Named turns come first, each shown by rows before and after it. Which turns, in which order, take the first row of each pair that follows to the second? Write the first one first, as in the answered first pair.
j905:
[-15 -20  18  -6 -19  -2  -2  -7 -16  -1   3 -13   5   0   2   0  12  -6
  -6  -3   5   8  -2] => [ -6  -3   2 -16  -5 -10 -10   9 -10 -15   9 -19   9  -5  -5  -1   5 -11
 -11   8  14  -3  -9]
[ -1   7 -11   5   7  -9   1   1   9  11  -4   9   0  -3   8  15  -7   6
  -3  10  -8  -4  -4] => [  5   8 -11   8   9  -7   1   0   7   8  -7  13  -4  -1   7  11  -9   7
   2   6  -8  -4  -5]
[-10  -7   1  -3 -13 -13  -5  -1  -8 -13  -6  -1   1  -1   3  -6  -6  -3
   3   0  12   4 -19] => [-11  -9   3  -2 -14 -12  -4  -2  -8 -12  -6  -1   0   0   4  -5  -5  -3
   4  -1  12   5 -18]
j90:
[14  2 -7  1  6 11 14  4 12 15  1  5 -9 -7  5  7 -7 -3  8  2 -9 -7  8] => [  0   1  -7 -13  -1  -3   3   9  10   7   9 -11   4  -9   4  11  -7 -10
  -7  15   7 -11  -2]
[  4  -3   8  14   2  -6  -7 -10  -7   2 -12   4  -2  10   4   3  -5  11
   6 -12  -8   1  -5] => [  8   0   5  -8   7   9   1   6  -3 -11  -4  -8  -6  -2 -11  -1   4 -12
   1  -7  -7   8  15]
[ 9 10 -9 -8 12 -1  2 12  7 -4  4 -1  1 -7 -2  0 -3 -2 -2  5  0 -3  7] => [  3   8  -8   0   6 -14  -5   4   4   0   3   1   8  -1   6   3  -8   8
  -4   6   4  -9  -8]
[  6  -6  -4  -4   2   7 -14  -6 -13 -25   4 -20  12  -4  -6  -9   4   3
  -4  -1  16  -2  -4] => [ 11  -8  -2  15   3   7 -12 -18 -13 -14  -6  -4   7   4   3  -9   1  18
   7 -12   6  -3  -9]
j382:
[12  5 -4  0 13  7  0  6  7 -4  2  5 -2  1 -7 -8 -2 -4  2 -1 -5 -4  7] => [  5   1  -2  -6   5   7   5   8   8  -2   2   4  -7  -3  -6  -6   1 -12
   3  -2  -5   1  10]
[  2  -1  16   5   2  -8 -13   3   1   9   7   7   0  -1   5   7   0  10
  -2  -5  -5  -5  -9] => [  6   3  13   4   8  -3 -12   5   3   8   9   6   2  -2   3   8   1  11
  -4  -2  -8  -6  -5]
[  2  20 -15   1 -12 -20   7   6   2 -13 -11  -5   3  -7   7  -6  -4  -1
  14  13   2  -7 -10] => [  7  23 -18   2  -6 -16   7   7   3 -14  -9  -5   5  -8   5  -5  -4   2
  13  14  -1 -10  -7]
j137:
[-16  -6  13  -3  -9   5   5   7  18  22  -9  -8 -14 -18   7   6  13 -17
  -1   4   0   8   5] => [-18  -3   9   2  -7  -5  -1   6  21  28  -7  -7  -6 -14  14  14   9  -6
  -6  10   1  -1  -4]
[ 11  10  -3  -5   9  10  -3   2  -2 -17  12 -11  16   4  -6  -5   8   1
  -8   8 -10  -3  15] => [  9   8  -1  -3   8  13   0   0  -1 -12  13 -10  16   4  -4  -3  10   2
  -8   7 -14  -2  18]
[  3   3  -3 -10   3   0   1  10   4  -6   0  -2  -5 -14  -5  -6  -2 -10
  -4  -1   0   0   7] => [  0  -1   1  -7   1   6   6   6   6   2   1   0  -6 -13  -3  -1   3  -7
  -4  -3  -6   3  14]
[11  5 -7  8 10  4  1 -1  4 -1 -1  3 -2  3 -1 -1  0 11  1 -3 -8 -3  0] => [12  7 -9  7 11  3  0  0  4 -3 -2  2 -1  2 -2 -2 -1  9  1 -3 -5 -4 -2]

(two turns a pair)
[ 6 12 -7 21 21 -3  0 10  1 19  3  8  8 -6  1  1  1  3 -4  3  1 -4  1] => [ 13  13  -7  11  21   1   0  16  -3   3   1   5   1 -10  -9 -12   0 -13
   3  -3   7   2   3] -> j137 j137
[ -8  -9  -4   5 -13   1  14   6   4  -1  -3   3 -16 -11  -2  -7   1 -15
   3   1  -6  -1  -2] => [-12 -11  -3  15 -15  -6   9  -1   3   6  -4   7 -10  -4   6  -2  -3  -2
   2   0  -8  -6 -11] -> j137 j382
[-12  -4   6  -2 -13  -9  -9  -9 -12 -11   8  -9   9   9   0   0   2  -4
  -3  -1   8   0 -12] => [  0   0   3   6  -2  -5 -11 -12 -13 -14   7  -5  11  14  -3  -5   0   6
   1  -4   5  -5 -13] -> j382 j905
[ 14  12 -20  10  14   0  -3  19   8   0 -16   9 -16  -4   4   3  -9   6
  22  -6  -9  -9  -6] => [  5   4 -12 -15   7  13   5  28   7 -12  -5 -10 -16 -15  -8   2   4 -18
  12   0  -4   4  13] -> j90 j137
[ -5   1  -5  -8  14  11   5   1   6   6   8  -3   2  -5  -5   6   4   4
 -11  10  -5  -6  17] => [  5   9 -12   1  19  -4  -8  -2   1  -3   2   4   5   2  -4  -1  -8  14
  -4   7   2 -15  -3] -> j90 j905
[-10   1   5   0 -17  -1  -3   1   4  21   4   9   3   0   8  12   3  -2
   3   1   0  -2   2] => [ 2  5  3 -3 -9 13  4  5  6 15  3 11 -5 -4  0  5  5 -7  9 -3 -7  3 14] -> j382 j90
[ -4  -3   5  -7  -7   9   4  -2  -4   5 -10   0   8   3  -7  -5  -3  -8
   4  -2  -3  13   2] => [ -6   5  -4 -11   0   2  -1   4   2   8  -2  -5  17   1  -6   5  -6  -4
  -7  11   0   3  -1] -> j137 j905
[ -2  -3  11   3   3  18   8   0   1 -10  11 -20  11  -3  -2   3  10  10
 -19   8  -4 -11  13] => [  8   6   4  14   9   3  -5  -3  -4 -17   5 -13  14   4   1  -3  -3  20
 -13   5   3 -21  -8] -> j905 j90
[  4  -7   5  20   1  -5  -7 -16  -5  -1   2   0   6   9   0  -9  -1  12
  -2  -9   1  -1 -10] => [ -7 -13  10  14  -6  -5  -5 -16  -5   2   5  -5   8   6   2  -4   4   8
  -8  -5   3   2  -7] -> j137 j905
[ -4  -5   6   3 -13   0   5 -11  -2   4  -8  10 -12   4   5  -5  -4  -5
  10 -11  -6   8  -2] => [ -6   0   1 -16 -10   0   3   3   1  -8   2  -5  -8  -5  -5  -5  -1 -20
   0   0   3   9   2] -> j90 j905
[-15  -8  13  17  -9  -5  16  -7  -1  15  -5  15 -13  -3  19  10   5   4
   1 -15  -7   5  13] => [-25   2   1   0  -5 -23   6   8   6   8   7   0   0 -11  19  20   1  -3
 -17   6   9  -7   3] -> j905 j382
[  5  18 -16 -10  16  -6  -7  15   6 -10   6  -1   6   3  -1   1  -5   0
 -22  17  -1 -14   5] => [ 21  14 -11  -2  13   3   1  10   1 -16 -11  15 -15   4  -5 -17  -9  -8
   3  -5  -8  -1   8] -> j382 j905
[-10  -2   2   5 -10 -13   1   3   0   6  -3  -3  -1   5   3   7  -1  10
   2   3   3  -2 -14] => [ -1   2  -2   8   0   0  10   5   6  12  -5   4 -10   2   1   8   0  12
   8   0  -9   0  -1] -> j90 j137
[ -3  -8   1  -6   0   4  -1   6   5  -5  -3  -5 -14  -1   0  -5  -1  -5
   5  -1   2  16  -4] => [ -1  -9   2   2  -1   2  -2   1   4   0  -7   1 -15   3   4  -4  -3   3
   8  -5  -1  15  -7] -> j90 j90
[  7   4  -2   6  -1 -14 -12  -4  -5  -3  -5   3   1   5   2  -7  -7   6
   4  -1   7  -9 -19] => [ 17   6  -2   1   6  -1  -8   0  -6 -13  -3   0  -4   2  -9 -16  -3  -2
   7  -5   5  -4  -8] -> j137 j382
[ -7   0  -8 -13  -3   3  10   7   8   8   2   0  -1 -13  -3   6   6 -10
  -6   8  -2   5  11] => [-12  -7  -2   0 -15  -9   7  -5   1  14  -9  11  -5  -5   8   4   0  -3
   3  -2  -1   5  -5] -> j382 j90
[  2   3   0  -7  -4  -4  -6   1   1   0  -2 -14  -8  -2 -11   0  -3   0
  14  13  -2  14  -8] => [  5   5  -1  -4  -1  -6 -10  -1   0  -1  -2 -13  -5   1 -12  -2  -5   4
  14  13  -1  10 -12] -> j382 j382
[  6 -13  12  20  -4   8   5  -9  -5  -5 -12  -1   3  13   5 -10   4  16
  14 -12 -22   0  -2] => [  9  -5   5  23   5   3   0  -7   0  -2  -7  -2  10  14   8  -3   1  26
   7  -4 -22 -10  -6] -> j382 j137
[-4  0  1 -6  4  8  4  4  3  4  4 -4  3 -4 -3  1  7  0 -1  4 -1  0  7] => [-9 -2  1 -6  0  2  3  3  4  8  3 -3  3 -4  2  5  5 -1 -2  5  0 -1  3] -> j137 j382
[ -5  -4   6  -3  -5  -3   5 -11   3   7  11   0   2  -3   2  -4   2  -1
   3  -4   2   5   2] => [ -4   0   3   2  -1  -7   1 -11   4   8  12   0   7   1   5  -3  -1   6
   0  -1   2  -1  -3] -> j137 j382
[ -5   5   3  -4 -11 -22   3   3  10   3  -1   1 -11  -8   7   6  -3 -15
  11   4  16   1  -2] => [ -2   1   7   2 -13 -19   4  -2   7   4  -6   5 -14  -6   8   2  -3 -13
  16  -2  13   5  -1] -> j905 j905
[ -1  13 -12  -2   0  -9  -2   5  12   7  11  13   2   5   2  17  -1   8
  -3   2  -8  -2 -13] => [  1  13 -13  -5   3  -3   3   8  15   8  12  12  -2   2   0  17   2   4
  -2   2 -12   0  -5] -> j382 j90
[  2  -2   1  -8   6  12  -1   3  -1  -9   8 -12   6   0 -10  -3   7  -1
  -5   4   0   4   9] => [ 9  3 -3 -4 12 11 -2  4  1 -9  8 -9  6  1 -9 -3  3  4 -4  5 -2  0  7] -> j137 j905
[ 16   5   2  16  21  11 -13 -13  -5  -5  15  -9  24  12  -6  -1   6  33
 -12   4  -6 -14   5] => [ 28  11  -3  12  26  14 -13  -8  -6 -17  11  -6  16   9 -14 -11   2  24
  -4  -1  -4 -12   5] -> j137 j90
[-3  6  2  2  9 -2 -2 -8  4  1 10 -6  4  2  0  2 -4  1 -5  6 -6 -1  2] => [ -6   4   4   5   5  -2  -1 -10   4   5   8  -4   3   3   3   3  -4   2
  -3   4  -7   0   1] -> j382 j90
[-1 -4  0  2 -3 -3  4  0  1  1 -8  5 -5  3  5  4 -3  0  5 -3  0  1 -1] => [-4 -3 -3 -3 -4 -7  1  4  2  0 -5  1 -2  1  4  7 -3 -2  0  3  4 -1 -3] -> j905 j137
[ -8  -9  14   0 -12   8   1  -4  -5   0   3  -5   6  -3   0  -1  11  -8
  -4  -2   2   9   3] => [ 0 -9 14  8 -9 11  2 -7 -7  0 -2  2  1  0  0 -6  9 -4  3 -9 -3  9  2] -> j382 j90
[  3  12  -8   6  -2 -13   1   5   9   7 -12  11 -11   2   6   7 -11  -7
   6   2   2  -4 -16] => [  4   8  -4  14  -1  -8   1  -3   6  12 -12  13  -7   7   8   8  -9   5
   6  -2  -2  -5 -15] -> j905 j382
[-29 -11  -7 -17   0  -6  10  -1   7   5   5  -9  12  -4   2  10  11  -9
 -15  21   7   9 -16] => [-11  -2 -16   9   9 -18   3 -10   6   9 -11  15   6   9  11   3  -5  11
   4   8   2  -2 -36] -> j90 j137
[ -4   1  -4 -18  -7 -11   2   0  -2   5  10   0   3  -2   0   2  12  -4
 -18   9  -3  -3 -11] => [  8   6  -8  -3  -2 -15  -1  -6  -3   8  -1  15  -3   4   4  -3   2   6
  -5   0  -7  -7 -21] -> j90 j137
[ -3  12 -15   3   7 -16  -9  14   8  -7   2   9  -4   7   4   5 -15  -3
   6   2   6  -8   2] => [  5  10 -11   2   8  -3  -1  15   7 -10  -2  12 -14   3  -1  -2 -11 -10
  13  -6   0   1  12] -> j90 j137
[  6   4  -5   0   6   0  -3   3  -4 -10  -4   0   4   4  -2   8   1   4
  10  15  13  -5  -3] => [ 11   3  -4   3   8   6   2   2  -4 -10  -8   4  -1   5  -3   5   2   3
  17   9   9  -1   1] -> j90 j137
[  3   2  -1  -1  -8  11  16   8   7   9  -4  13  -8 -12   3  10  -1  -9
   5  -4 -14  10  13] => [  0  -3   3   9 -18  -8   5  -2  -2   6 -12  19  -4  -3  10   4 -10  -2
  11 -11  -4   7 -10] -> j382 j382
[ -8  10   2  -9  -7 -11  -2   3   2   0  -3  -2   8   8   4  10 -16   0
  -2  10  21 -10  -8] => [  3   4  10  -8 -11   1   4  -1  -6 -10 -12   4  -5   8  -4  -7 -14 -10
  14  -7  18   2  -2] -> j137 j905
[-11  -2   5   3 -11  -9  -1  -7  -6   5  -3   6   5   1   1   4  -3  -3
  -6   2   3   5 -11] => [  0   6  -1   3  -3 -11  -4  -3  -6  -4  -6   9   2   1  -4  -4  -9  -5
  -1   0   6   1 -16] -> j905 j905
[ -9   1  -3 -12  -8 -12  -4  10   6  -1  -4  -5  -7  -7   4   9  -6 -12
   3   2   4   4  -8] => [ -2   0   0   0  -7 -14  -8   1   0  -3 -10   1  -7   0   6   1 -11  -2
  10  -8   4   2 -17] -> j382 j905
[ -9   0   0  -1 -11  -8   7   7  11  18  -3  10  -8  -9   6  17   2  -9
  -3   0  -5   6   7] => [ -2   8  -9  -5  -5 -18   0  14  11   7  -4   8  -7 -11   3  12  -5 -13
  -2   3   3   0  -4] -> j905 j382
[ 5  6 -6 -2  3 -6 -5  4  4 10  3  1  9  2  9 12  3  5 -4 13 -7 -7  4] => [ 12   0  -1   8   0  -1  -2  -5  -2  10  -6  10   1   7  10   4   1   8
   8   0 -12  -1   3] -> j905 j905
[ -4  16 -13  -7   5   0   5  11  15   2  -3   5   3  -6  -1   0   3  -8
  -6   5   3  -8   4] => [-13   9  -9  -8  -9 -10   4   7  10   3  -9   7   0  -5   3  -2   0 -14
  -2   1   9  -4  -5] -> j382 j382
[-14   6 -21   3 -10 -12   0  -1   8  18   1  10  -1  -4  15   6  -5   4
   8   0  -2 -15 -13] => [ -2   6 -18 -13 -11  -3   4   7   2  -7  -4   5 -13 -11  -1 -14  -3 -21
  18  -9   6  -3  -6] -> j137 j137
[ 17   0  12  -1   0  22  -2 -11  -3  -9  -3   6  -1   3  -2  -6   5   2
   9 -21 -10  11   5] => [ 11   1  11 -15  -4   9 -12  -4  -7 -25   2  -7   9   0  -6  -9   4  -8
  -1 -12   8   8  -6] -> j90 j905
[  5  -3  -6  12 -11 -13  13  -3 -11   7  -9  18  -8  11   2 -10 -10  -4
  11 -17  -5 -11 -10] => [-10 -11   1  13 -14  -5  18  -8  -8  23   2   9   3  11   8   6   1   7
  -4  -9 -13 -11   2] -> j382 j905
[-11  -7   6  -4 -10 -17  -5   1  10   8   2 -13  -9   1  11  -4  -1 -17
   5   2   8   1  -5] => [ -1  -6   6  -2  -6 -14  -9  -2   4  -3  -1 -13  -8   4   5 -15  -4 -16
  10  -3  12   1 -10] -> j382 j137
[  4   2  -7  13  14  -1  -6 -15   8  23   4   4  -3   3   7  20  -3  22
   6   0 -10  -9   0] => [ -1   4 -10   2  15   4   0  -6  14  24  11  -3  -4  -6   5  25   1  12
  -1   8 -12  -7  10] -> j905 j382
[-16 -10   9   1 -16   3  13  -3   5  16   2   4  -3  -2   7  12   5  -4
   1  -1  -6   6   9] => [-19 -10   9   0 -17  -1  11  -3   4  16   2   1   0  -2   8  14   5  -3
  -1   2  -4   5   6] -> j90 j90
[10  2 -1 -7  3 -2 -9  8  4 -6 10  3  7 -8 -8  2 -5 -2 -2  4  9  6  1] => [  2 -11  13   2  -8   4  -2  -4  -1   4   6   8   4  -4  -3   4   2   2
   2  -5   2  14   6] -> j905 j905
[ 15  12 -12  14   7  -3  -4  -7 -13  -4 -17  15   7   0   2 -16   1   5
   7 -17  -4  -1  -1] => [  2  11 -12   5   1 -19 -14  -5 -15  -9 -10   2  20   0   4 -12  -1   2
  -6  -7  11  -6 -12] -> j90 j90
[ -2  14 -22  -3   0 -21   3  18  15  11 -10  10 -17 -12   7  13 -13 -10
   2  10   7  -6  -9] => [  2  16 -23   0   4 -21  -1  15  14   9 -10  11 -14  -9   7  11 -15  -4
   2  11   7 -10 -12] -> j382 j382
[ -3  -1  -7  -6   8  -2  -6   4   0   6   9   4 -15   1   0  -2 -12   6
  -7   7  -9   3  -4] => [ -5  -7  -3  -3   4   1  -3   0  -1  11   7   6 -17   2   2  -2 -10   8
  -5   3 -11   6  -2] -> j905 j905
[-21  -9  -4 -12 -20  -4   8   5  -4  20  -3  -3  -6  -3  16   7   0 -16
   1  -2   1  12  11] => [-10   6 -19 -17  -9 -20  -6  16  -3   3  -3  -5  -2  -4  11   1 -12 -18
   2   4  14   0  -6] -> j905 j382
[-14 -11   9 -10 -12   0   9  -6   2   4   5  -9  -1 -10  -3   1   3  -5
  -7   2   4   6   5] => [ 11   1   0  -4   1   0   4  -4  -1 -12  -4   1 -10  -7 -10 -17  -8  -5
   9  -8   5   2  -4] -> j905 j905
[ -6   3   3   5  -6  -8   3 -12   4  15   0   0   6   3   7  13   8  -1
  14  10   3   6   9] => [-8  3  2 -2 -6 -8  1 -8  5 10  3 -6  8  0  4 13 11 -7 10 14  7  6 11] -> j90 j90
[ -2  10 -13 -10   8   6   6  17  20   6   9  -3  -1 -11  -7   8   1  -9
 -12  14  -4  -5  15] => [ -9   8 -12   4   4  -9  -4   6  18  16   8   2   9  -2   5  15  -5  11
 -15  15  -2 -14  -2] -> j90 j382
[  0   7 -13   5  12   6   8   3   0  -2  11  -1   5  -1  -6   2   4   6
  -1  -4 -13  -6  17] => [ -7   0  -8   2   2   8  15   4   0   0   6   1  -3  -5  -5   2   7  -4
   3  -8 -14   2  21] -> j905 j382
[  4   3  -7   4   4  -2   0  18  12  -9  -9   4  -4  -2 -10  -4   3  -8
  -3  -1  -4  -1   5] => [-10  -2  -3   3  -5 -12  -6  14   8  -5  -4  -3   7   1  -4   3   4  -3
 -14   6   3  -4  -3] -> j137 j90
[ 14   2   2   3   9  16   1   5   1 -11  -5  -2 -12  -7 -15  -7  -5  -4
  11  -4  -6   6   9] => [ -1  -8  10   7  -3  17   7  -1   3   7  -6   2 -13  -7  -5   5   1  -2
   9  -5 -13  12  14] -> j137 j382
[ -6  -6   6 -10 -12 -11   6  -6  -4   9   3   3   6   1   7   4   5  -3
   1 -11  -2  -8  -3] => [  1   1   0 -19  -6 -11   4   4  -3  -4   5  -2   4  -4  -1  -1   3 -13
   0  -8   4  -9  -2] -> j905 j137
[  6   1  -2  22  10   2  -3 -16  -2  12  -6  15   2  12   5   1  -4  26
   6 -10 -14 -11  -9] => [ -4  12 -13   4  17  -7  -9   0   7  10  10  -2  15   3   3  15  -3  20
 -14  13  -4 -21  -9] -> j905 j905
[ -5  11  -3   2   2 -13  -3   4   5   3  -1   7   8 -17   3   4  -8   1
  -6   3  12 -13  -5] => [  9  13  -3   9  10  -2   0   0   3   1  -5  14   2 -15  -1  -4  -9   7
   3  -5   5 -12  -1] -> j905 j382
[  4   2   9   8   3 -12 -13 -12  -4   4   1   5   6  14  -2   5   1   9
  -6   0   2   0 -12] => [ 18   5   7   4   9   0  -6  -6  -5  -6  -3   9  -7   9 -12  -7   2  -3
   5  -8  -1   7  -3] -> j137 j90
[ 4 -2 -4 -7 -3 -2  3  1  1 -2 -8  2 -5 -6  2 -4  7 -3  3 -3  4  0  6] => [-1 -5 -2 -8 -7 -5  1 -1  0 -3 -7  0 -1 -6  3 -3  7 -2  1 -3  7 -1  3] -> j90 j137
[ -4  17   8   6  16  -9  10   8   5  19 -18  19 -11   5  13   2  -4  -8
  21  -1   8  -9 -15] => [-13  14   9   2  10 -16   6   9   4  20 -15  14  -6   5  16   5  -4 -10
  16   4  14 -10 -20] -> j905 j137
[ -5  -3   3 -10  -5  -8  -5  -1  -9  -8   7  -8   9   0  -1   0   3  -3
  -7   7  13   1  -9] => [ -7  -9  10 -10  -8   4   5  -4  -8  -2   8  -7   5  -2  -2   1  11  -5
  -5   2   5   9   4] -> j137 j137
[  8  -4   6   5   5  13  -1   4   9   8   5 -17  12  -7  -8   8   9   0
  -6   1  -7  -4  17] => [  9   1   0   8   6  -5 -14   3   6   1   4 -18  21  -2  -5   7   0   7
  -8   5   5 -14  -4] -> j905 j90
[  9  -9   0  17  -5  -4  -3 -18  -6   0   4  -8  23  19  -3  -5   6  12
  -4  -4   5  -8 -12] => [  7 -11   3   6  -3  19  13  -9   3   6   9 -13  15   8 -10   0  19   0
  -8  -2  -6   2  16] -> j90 j905
[-6  0 -2 -5 -3  9 11  4  4 12  1  2 -7 -3  3  9  5 -1 -1  1 -7  5 12] => [-10   2  -5  -2  -4  -3   4   3   5  16   0   3  -2  -1   9  14   0   5
  -4   5  -3  -1   1] -> j137 j382
[  1   7   4   5  13   5  -7   5  18   1  19 -15   6  -5 -11   9   1  -1
 -12  -1  -3  -7   9] => [  7  -2  13  20   6  13  -1  -8  10   4   7  -3  -3   1  -8   0   1   4
   3 -19 -12   2   9] -> j905 j905
[  0  12 -11 -10  19   0  -4  11   9   3  18 -14  16  -5  -2  14   4   6
 -21  19   4 -13   4] => [ 15  15 -11  -2  27  19   8  11  12   9  11  -2   2  -6  -5   9   5   7
  -7   7 -13  -7  18] -> j90 j90
[  7  -7  20  -4   0  15   0   0  -7   5  -4   6 -10   4  -8 -14  -5  -7
   2 -25  -6   6   6] => [  1   6   5 -23   9   5  -7  19   2   0  11 -10   2  -5 -11  -3  -6 -14
 -17  -2   5  -5   4] -> j905 j905
[ -7  -4   1  -9  -9  -6   5   6   0  -2  -2  -4 -11  -8  -3  -1   1 -18
   4  -5   0  15   6] => [ -3  -4   2   5  -8  -5   6  -2   0   5  -9   7 -14  -1   3  -1  -2  -8
  11 -13  -7  14   3] -> j90 j90
[  4   1  10  -2 -10   6 -12  -2  -4  -6   2 -10  11 -12   7  -1   4   0
  -6  -1   9   6  -3] => [12  2 10 10 -5 11 -9 -7 -4  0 -3  0  7 -8 10 -3  2 10  2 -8  1  5 -2] -> j382 j90
[ 2 -5  2 -8 -2 13 11  9  5  1  5  2 -3 -9 -6  0  5 -8  0  3 -4 11  3] => [ -1  -7   3 -10  -9   4   9   9   3  -2   0   4  -5 -10  -4  -3   0 -13
   3   0   2  13  -5] -> j905 j382
[  9  11  -5   2  -3   6 -11  26   9  12   3 -12  -8   1   6  -1   1  -6
  -1 -11   2   4  27] => [ -6   3   0   4 -20 -13 -19  19   5  14  -1 -12  -4   5  16   1  -4  -5
  -2 -11  12   4  10] -> j382 j90
